One turning vector, and how many ticks it has turned
The counts run from 0 to 191.
[  7 -13   3   8  -4 -16 -20   2  -2 -25   6  13  -4   2  -4   1  17  24
  -3 -16   0  -3  39   2 -11 -29  24  23 -12  -3 -29  -9 -21  38 -28   9
  10 -20   3 -29 -21  -6 -10 -17  14 -19 -22  13  -3 -36 -14  28]
117
[ 17   8  21   3 -16 -22  -7  32 -16 -11  11   9 -25  -3 -19   1  16  39
   6 -16  17  -9  20 -33  -3  13  -7  11 -19 -14 -27  10 -22  27 -24  14
   6  14  11 -16 -14  -3 -31  -6   6 -28 -25  13   5 -27   6   7]
25
[ 16 -27   7 -20 -22   6  10  17  32 -16 -12   8  -7  15  -2   7 -23  28
 -11 -18  21   8  25  -3  16  37  28  -9 -13  -4   0 -11 -29  45  -6  -8
  -8  21  -2  14  -7  -3 -19  17   2  -8  10   0   1 -10 -43   3]
91
[  8  -1   2  32   9 -14   2 -15 -33 -22  22   4 -24  -9  -2  11   8  -4
  14  14 -38 -25  11 -25 -14 -32  -7 -20  -8   3 -25  -1 -26   0 -14  28
  23 -32   1 -21 -11  -8  -7 -24  25 -17 -27 -11  -5 -11  -4 -22]
46
[ 32  -9   7 -12 -22  -6  -2  28   6 -17  28  10 -34   4  -9  10 -11  19
  33  -1   7 -36  13 -23  19  20  -9 -21 -17  -9   2 -11 -11  -6   8  17
 -31   2  13  14  20   1 -35  -2   7 -42  -7  12  23  14   5   1]
157
[ 10 -24  14 -10 -19   3  16  28  31 -19 -14   7  -2  10   2  11 -23  24
  -5 -16  17   5  26   2  21  31  30 -10 -14  -4 -12 -11 -27  43   1 -14
 -16  14  11  -1   0   1 -26   2  11 -16   1   6   9  -4 -31  -5]
90
[ 29 -13   3 -25 -27   1   5  25  12 -16  -1   2 -22  12 -16 -20 -28  33
 -17 -20  18   9   8 -28  35  33  -5  -3 -11  -8   5 -10 -34  31   4   0
   3  38  -8  11 -10   0 -26  10   6  -3   4  -1  19 -17 -11   3]
93
[ 10 -13  -8  -1   1  -2   8 -27  17  -9 -12   2 -40  30  11  18 -26 -24
  11   6 -17 -29   7  18  18   8   2 -42   9  10  37  -3 -14  14  17  -3
 -19  -2 -18  19  -2  -6  -6  10  13   2   5 -20  -3  12 -43 -32]
70
[ 13   0  -2  23 -15   0  17  -3  17  -9   8   5  -9 -20  -6  15  -3  15
  19  -1   6 -41  19 -34   2  -1  20 -30 -13 -11 -26 -15 -13   2 -11  34
 -23  -3  25  -1   0  -8 -28  -4   7 -51   1  -8   1   7  -4 -26]
151
[ 33  -9   4  -1   4 -14  -2  28 -13   1  15  -4 -50  17  -6   3 -21  -5
  22  14 -16 -19  -3 -13  12  21 -30 -31  -4  15  26   1 -37  -1  11   2
   5  21  -7  18   5 -16 -11  15  22   9 -14   3  24  16   2 -19]
167
[ -1 -14  12  24   2  -4  21 -15 -21 -26   3  15 -13 -10  10  31  -3 -12
  13  11 -23 -31  19  12 -26 -31  21 -10   3   9 -25  -5 -14  14 -17   7
   6 -42   3 -14  -4  -6  -5 -21  22 -31 -19 -14 -18  -7 -19 -17]
48
[ 20 -24   1 -12 -22   5  -5 -13 -13 -37  36  21 -19   5   6  13   5  11
  15   3  -6 -23  29  -8 -11 -21  14  -6 -11  -3 -20 -19   2 -12 -19  13
 -10 -40  -1   9   2  -7 -14 -16  -1 -41 -11   3  -9  -7 -31  13]
54
[ 26 -21  17 -30 -13  -8 -13  48   4 -23  -2   0 -30  28  -6  -5 -18  25
   0 -13   9   5   9  11  30  25  -7   9  -6  -4  18  -5 -30  37   7 -13
  -9  15  -7   4   4   3 -24   2   9   5 -13  17  19  -8 -14  20]
95
[ 22 -19  10   8  18 -24 -15  25  -6  -5   8   8 -37  23  12  25  -8 -16
  34  16 -18 -10  16  25  -3  19  -8 -41  -5  22  20   2 -33  13   8  -4
   7   0  -8   9   1 -21  -7   9  21  19 -26  13  11  14 -21 -20]
169
[ 28 -13 -24  16  11 -20 -21  11  10  12  -1   7 -22   6 -13 -12   8   8
   0  -7  -2 -15  26  -1 -21 -30  14   1 -24  12   2 -14 -43  30 -25  17
  22  15  -1 -15 -23 -28   2  27  13  20 -17   7  23 -17   4   5]
13
[  6 -15   4   2 -10  -6   3  37  28  -9   3   1   5   7  -2   7 -20  17
  -4  -9   3   6  16 -41  28  28  27 -20 -23  -4 -28 -21 -41  28  -5   9
 -11  21  18 -11  -5  -6 -34  -9  10 -13   5  13  15  -7 -21  -8]
88
[ 18   9 -11  14  13 -21 -31  20  18  11 -10 -15 -42  28 -14 -17  -8  -3
   4  -7 -16 -18   5  -4  38   8 -18  -9  -6   1  32   0 -40  27   7  12
 -12  32  -2 -21  -9  -3 -21   7  15  14 -13   9  35  -2   7  -3]
4
[  6  21  16   3  -9  -6   6 -23  -9 -23 -22   1 -48  13 -12  12  -2   4
   2 -18  -8 -43  16  40   9 -18 -18  10  20  -8  28  16   6  24   7   6
 -15 -15 -13  -6  -3  25 -11  -3   7 -33 -11 -30  -9  -8  -8 -13]
132
[ 27 -35  12 -35 -25   6  10  12  -9 -36  24  19 -13  12   4  -6  -8  29
 -13  -8  16  22  19 -23   7  12  17   1 -17   0 -20 -13 -27  23 -15  -8
  17  -2 -11  19 -10  -9 -17   4   4  -6  -4   4  -7 -25 -44  16]
186
[ 20 -24 -26  12  18 -11 -23  -2  14  -1  15   1 -22  23  15  12 -13 -28
   7  16 -36 -14  15  -8  11  -9  11 -45 -14  19  12 -21 -44   9  -2   8
  -6   4  -8  -1  -7 -27  -4   1  14  19  -1   4  18  12 -30 -17]
76
[ 38 -10  -3  -8  -3 -13  -2   7  -9   2  18   3 -53  18  -7   4 -17  -4
  16  13  -3 -22   6 -17   5  28 -24 -36  -7   9  30   0 -26  -2  10  10
   8  26 -22  31  -1 -21 -11  36   4   9  -9  -9  16  11 -15 -23]
166
[ 20  -9  -8  10   9 -18 -11 -25 -37 -21  25  14 -39   6   2   8  14 -12
  15  10 -32 -26  18   6 -29 -45  -8 -11  -3  11   1   1 -13   1 -25  15
  21 -37 -17   2 -17 -15   8   0  13  -2 -26  -5 -10 -16 -18  -6]
44
[ 18  14  11 -15 -31  -3  -5  -6 -20 -32   8   6 -41   0 -26 -18   8  33
  -9 -23   4 -22   6 -15  24 -11 -24  23  -2 -21  -2   5  -8   9  -7  14
  -6  -5  -1 -16  -8  18 -26 -12   1 -37 -12  -3   3 -28  11  21]
125
[  8 -11  -3  20  -7   0  22 -36 -18 -24   8  20  -8 -11   4  24  -1  -4
   6   0 -15 -29  29   0 -26 -33  26 -22  -4   4 -27  -5  -5   9 -23  10
  10 -36  -2  -1  -8 -13   0  -9  12 -35 -11 -18 -26 -13 -36 -20]
49
[ 23 -23 -16   3  -2  10   6   5  -5 -12   4  -4 -34  15  -1  -8 -42 -23
  11  14 -40 -24  -4   7  20  -8 -13 -38   5  20  32 -25 -41  -4  17   9
  -9   6 -13   7  12  -9 -10   4  28  13   0  -8  18  15  -2 -22]
73
[ 14  23  24   4   2 -41 -16  -4 -36 -13  11   3 -60  13 -11   4  19   9
  15  -7  -6 -17  12 -13   3   5 -42   1   2 -12   6  32 -12   9  -8  14
  19   6 -18  -9 -22   2 -13  -6   8  -6 -34  -3  -1 -19  -8 -12]
35
[ 32 -18  12 -11 -12   1  12  15   1  -6  -3   8 -51  20   3  20 -18   4
  23   3   8 -32  12  19   5  27  -8 -27   2  10  34   1 -12   9  11  -7
 -14  15 -13  43   9  -9 -11  33   4  -5  -9 -10   7  11 -24 -23]
164
[ 12 -15   6   7  -9 -12  -6  18 -17 -30   9  11   0  -2 -10  -7   8  22
  -4 -15 -13  -5  21   8  -9 -35  17  31  -9   0 -22  -9 -29  31 -23   7
  17 -31   4 -27  -9  -1  -7 -17  25 -19 -24  13   6 -36   1  27]
116
[  6  10  34   1 -18 -25   5  11  -2 -15 -13  20 -32   4  -6  18  18  35
   7 -19  26 -13  29   6 -13  22   1   9  -6 -15 -16  22   3  38 -17  -1
   4  11  -3  -2 -17   7 -17  11  -2 -24 -22 -13 -15 -25 -22  -3]
28
[ 13   9  17 -10 -26  -3 -16   5 -20 -37   5   8 -41  10 -22 -11   8  24
   3 -24  -2 -24  12   3  21 -15 -24  26   6 -17   0   7   3  15  -2   6
 -13 -16   1 -13  -4  25 -27 -19   9 -39 -19   5   8 -17   6  23]
126
[ 16  10   3 -24 -38   2   2 -21 -14 -25   6   9 -33   4 -24 -18  13  35
 -17 -25  11 -21  21 -23  10 -17 -13  23  -5 -25  -5  -1  -2  18 -18  17
   3   0  -7  -6 -17  13 -16  -1  -6 -35  -7 -14  -9 -36 -12  15]
124
